In the rows, zero is written as 128.
Which row each row swaps with, under one turn or mirror:
kabok: [135 147 141 132 133 113 124 100 157  94 123 142 147 127 144 116]
rodo: [129 112 176 125 140 128 136 134 139 107 128 144 129 129 148 129]
lavu: [126 133 133 148 137 125  90 172 124 115  99 136 149 104 159 121]
ror: [123 112 123  99 129 128 128 113 139 138  98 117 135 114 101 129]
Mer: [131 105 114 129 125 142 102 159 155 133  78 139 166 115 131 124]
Zunal: [127 147 164 126 139 118 139 146 181 115  96 129 152 139 123 114]
Bul: [121 169 149 118 141 119 128 168 134 127 115 139 158 134 125 138]
Duk: [121 112 109 163 144 134 111 109 126 119 124 113 148 108 147 127]
lir: [114  97 151 122 103 139 107 162 156 141 108 128 163 102 126 114]
kigat: [125 151 121 131 158 137 108 133 148 147 101 128 134 134  98 100]
mev: [115 122  98 119 143 127 129 134 136 146 131 102 169 114 112 107]
mibe: [129 127 127 146 105 138  81 160 132 133 124 134 163 129 140 103]
sif: [128 151 155 131 138 114 133 145 109 146 135 137 157 116 124 110]
zof: [128 129 105 121 140 135 106 166 149 122  98 111 168  97 116 137]
Vap: [129 110 154 120 111 124 114 136 103 101  97 126 158 120 133 127]
zavi: [104 128  98 128 150 144 114 170 150 136 112 112 176 128 124 120]
zos: [113 140 148 129 152 146 133 125 157 131 115  85 157 106 142 140]
pivil: [122 129 151 129 163 115 145 148 149  87 116 130 128 127 127 115]
nosit: [129 151 141 121 139 148 134 126 173 132 102 139 120 117 113 108]
Vum: [121  77 109 118 142 145 122 128 155 119 120 119 134 129 141 122]
fol: [119  93 115 139 118 125  98 130 151 116 126 136 172 126 156 102]
rozer: [ 92 104 121 116 141 136 115 132 136 140 134  99 151 153 116 114]
bem: [129 123 169 119 145 105 141 123 140  93 118 137 137 132 133 123]
Deket: [127 107 101 129 138 137 116 105 159 147 101 125 143 121 152 116]
gige: [121  83 110 120 137 123 110 169 131 109 107 133 141 121 134 118]
vub: [109 120 163 130 125 117  96 158 134 138 111 114 174 116 100 117]
Nolon: [121 152 123  95 138 115 129 153 165 100 116 116 142 119 114 132]
mavu: [119 126 147 134 120  88 119 126 138 127 144 122 137 149 151 115]
Vif: [118 118 120 133 145 143 136 127 151 112 108 111 138 155 134  77]
Deme: [119 122 128 144 142 146 108 190 142 120 116 143 157 111 144 105]
Medot: [122  74 106 131 146 136 113 138 140 120 110 131 150 128 144 103]
vin: [119 123 181 133 121 108 129 121 152 132 118 129 160 119 157 123]
vuk: [126 179 125 145 137 135 132 126 141 128 125 126 138 123 132 113]
Batu: [129 127 135 116 121 131 109 154 134 171 116 127 136 138 162 123]
Vite: [118 122 171 130 137 106 113 124 153 114 125 130 168 105 161 134]
kato: [111 108 172 146 137 141 133 148 138 149 117 136 148 124 129  89]
lis: [127 160 149 129 144 116 126 183 159 130 119 135 147 138 130 102]
ramu: [115 137 159 135 148 142 116 127 100 129 123 140 140 131 125 136]
Dur: [107 122 120 132  98 123 105 155 135 139 135 103 180 118 136 118]
Fir: [110 146 117 115 144 105 116 150 175 105 114  92 140 133 136 111]
maner: [127 165 133 130 131 130 115 119 161  98 124 102 151 129 112 118]
gele: [127 114 100 124 148 124 106 118 169 142 116 135 138 130 161 111]

kato pairs with ror
Fir pairs with lavu
vin pairs with Deket
lis pairs with zof

